In the data rows, the value 128 means zero.
Here are some points:
[114 142 118 147 101 125 141 100 122 151 105 145 107  67 100 118  75  92 181 120 126  94 131 126]
[121 129 125 140  78 133 147  73 116 160  94 129  89  83  70 116  86 106 191 122 124 112 126 113]
[179 104 146  93  87 151 145 115 131 133 131 110 107 116 118  96 126 125 168 125 118 173 107 129]
[169 106 143 106  86 148 146 103 122 134 120 124  98 104 109 102 116 119 171 120 119 157 110 123]
[174 150  70 101 102 141 180 106 141 119 171  72 141 167  94  94 156 186 167 181 126 160 126 159]
[ 86 146 151 166  98 125 118 113 102 161  62 196  80   3 114 138   1  94 178  88  98  74 175 104]
[124 117 151 135  78 141 137 102 116 173  77 168  75  28 102 115  28 113 200 100  94 113 160 114]
[177 169  58 108 140 132 160 160 153  95 198  72 175 168 140  97 158 165 146 182 143 153 109 191]
[121 134 117 141  91 129 143  80 120 154 105 138 101  82  78 113  91  98 189 128 119 109 125 125]
[208  97 146  77 155 146 119 187 155  63 193  74 176 210 192 106 232 137  68 141 149 203  64 161]
[142 117 140 121  75 139 144  83 119 151  99 136  86  70  87 111  74 108 197 121 110 124 129 113]
[  0  55 191 155 255  61   2 205 146 250  85 188 164 255 229 255 229 238   0  82  99 120 240  46]
[111 144 121 157 104 129 131 108 119 144  94 152 109  56 104 126  65  94 175 118 126  93 135 125]
[ 65 183 130 196 165 104  94 181 110  90  93 196 149  14 169 155  34  67  96  98 142  43 148 129]
[134 114 136 126  73 137 148  61 117 158  99 129  85  98  67 107 104 106 193 128 117 124 119 111]
[161 106 141 103  79 147 146  92 124 143 115 116  95 100  99 104 114 117 180 116 114 148 113 124]
[162 168  68 124 141 135 147 153 139 105 180  91 173 144 132 103 146 143 147 168 149 137 110 181]
[121 153 103 145 119 125 139 122 120 128 129 126 133  90 114 115  94 107 167 137 142 105 118 141]
[141 110 139 124  74 139 146  79 120 158 100 135  80  78  91 110  83 108 195 118 112 131 124 115]
[ 67  84 164 131 206 102  82 135 132 155 120 133 142 255 157 201 228 168   6 112 133 133 148  80]
[206 142  70  74  73 150 200  85 140 106 181  61 119 186  79  85 172 250 167 202 103 196 158 158]
[120 142 113 140  97 134 145  94 120 148 110 133 113  77  88 118  88 103 181 125 126  99 128 129]
[106 164 114 165 132 119 123 139 117 118 117 154 138  61 128 129  70  90 148 122 144  82 126 138]
[202 143  68  73  71 150 213  77 140 110 184  63 110 184  75  85 159 255 171 200  93 201 163 143]
[131 114 149 122  78 144 137  94 121 170  90 157  74  47  96 111  47 110 198 101  93 124 149 117]
[189  99 144  85 130 139 129 146 138  82 168  88 149 186 158 108 200 130 102 137 143 186  78 141]
[145  90 151  99 195 121  98 183 150  85 181  94 189 255 195 152 255 137  16 131 161 174  84 133]
[109 162 109 157 134 118 123 138 124 119 123 146 139  65 130 129  80  92 148 128 137  82 131 143]
[108 144 124 154 100 124 130 105 118 147 102 145 107  59  96 120  69  90 183 119 127  96 135 124]
[118 157 107 155 120 125 134 128 125 131 117 135 134  76 118 122  87  98 159 128 136  93 127 138]
[105 124 159 148  82 133 128  97 108 169  68 178  76  15 105 126  12 104 191  91  86 103 172 103]
Here are 10 more points, each followed by its number:
[142 167  80 134 151 123 139 158 137 104 161 108 168 122 136 115 125 119 142 153 148 113 110 171] 0
[146 180  74 137 170 125 127 189 144  79 182 104 196 128 167 112 136 114 115 161 163 118 103 193] 1
[124 178  87 150 168 118 119 181 135  95 160 123 182  96 165 126 113 105 115 148 162 100 115 174] 2
[165 161  66 113 132 137 159 144 145 110 177  79 168 151 127  93 148 156 157 172 145 147 112 179] 3
[160 109 142 111  75 152 142  96 127 151 110 126  87  80 101 104  97 118 191 116 103 152 123 120] 4
[120 144 115 143  96 128 148  97 122 150 107 134 109  74  89 114  93  98 184 133 129 103 122 128] 5
[134 169  90 146 146 122 133 156 137 104 155 114 168 110 138 119 118 108 136 143 150 104 111 167] 6
[ 50  87 153 139 102 111 136  24 108 197  69 160  51 186  45 171 151 188 110 127  91 111 195  35] 7
[  0  62 193 156 255  65  15 184 147 254  80 189 152 255 212 255 224 241   0  83  96 111 243  39] 8
[  0  60 185 154 255  68  13 178 138 255  77 192 146 255 203 255 216 238   0  79  89 110 243  35] 9
Which of these numbered points is nearest to each point below, ignoring the 3 directions in which the first points spread most? Its number follows each.
[133 115 127 130  73 137 154  61 115 158 100 131  81  96  71 116 109 113 190 129 119 118 121 108] > 5
[127 137 113 143  90 130 150  84 123 149 111 127 106  94  78 113 100 109 180 137 127 108 122 126] > 5
[  0  60 187 156 255  62   3 201 149 248  88 185 169 255 230 255 234 236   0  79 102 121 239  45] > 8
[180 138  75  88  72 149 197  69 132 124 162  75 102 178  65  94 155 233 175 192  98 182 153 137] > 9
[100  90 156 101   0 144 232   0  75 161  48 170   0 149   0 144  88 255 164 164   0 170 255   0] > 7
[166 177  68 129 159 125 143 188 151  85 188  86 194 149 164 106 154 137 121 170 158 140 105 196] > 1
[182 100 148  88  89 152 145 114 131 122 139 106 113 129 124 100 135 126 161 125 119 170 100 131] > 4
[178  98 154  78 255 116  72 255 164  40 228  70 246 255 255 153 255 150   0 134 177 205  61 168] > 4
[188  96 146  93 106 147 142 134 137 104 154  97 129 155 141 105 170 128 135 127 128 184  93 135] > 4
[139 111 134 124  76 139 151  67 123 151 107 121  90 104  74 110 117 112 183 123 120 129 118 110] > 5
[186  97 148  82 166 138 111 176 148  68 188  80 170 218 187 118 236 135  55 137 156 189  72 150] > 4
[226  94 149  65 108 158 136 165 148  91 177  86 142 158 168  89 171 141 130 130 124 211  90 160] > 4
[206  95 145  76 144 149 128 181 146  59 190  75 172 206 189 102 220 133  81 138 145 206  73 157] > 4
[137 102 141 117  95 131 139  77 119 139 123 115 103 153  87 123 162 122 142 131 132 142 112 100] > 5
[201  98 143  79 145 146 125 167 146  71 185  80 162 194 179 107 212 130  90 135 145 197  75 151] > 4
[ 71 185 131 194 171 101  90 186 111  81 107 191 156  23 169 154  40  71  93 100 149  47 153 132] > 2
[135 100 140 113 102 131 139  80 121 134 120 117 102 162  89 123 165 125 142 131 128 136 109 103] > 5
[143 140  97 117  79 136 165  66 123 146 129 105 104 135  63 103 133 155 187 163 119 133 137 126] > 5
[147  90 149  95 235 112  78 221 157  68 198  91 212 255 225 162 255 146   0 127 164 181  76 144] > 4
[  0  65 185 156 255  58   0 243 158 245 105 177 198 255 255 255 255 232   0  77 105 130 222  68] > 3
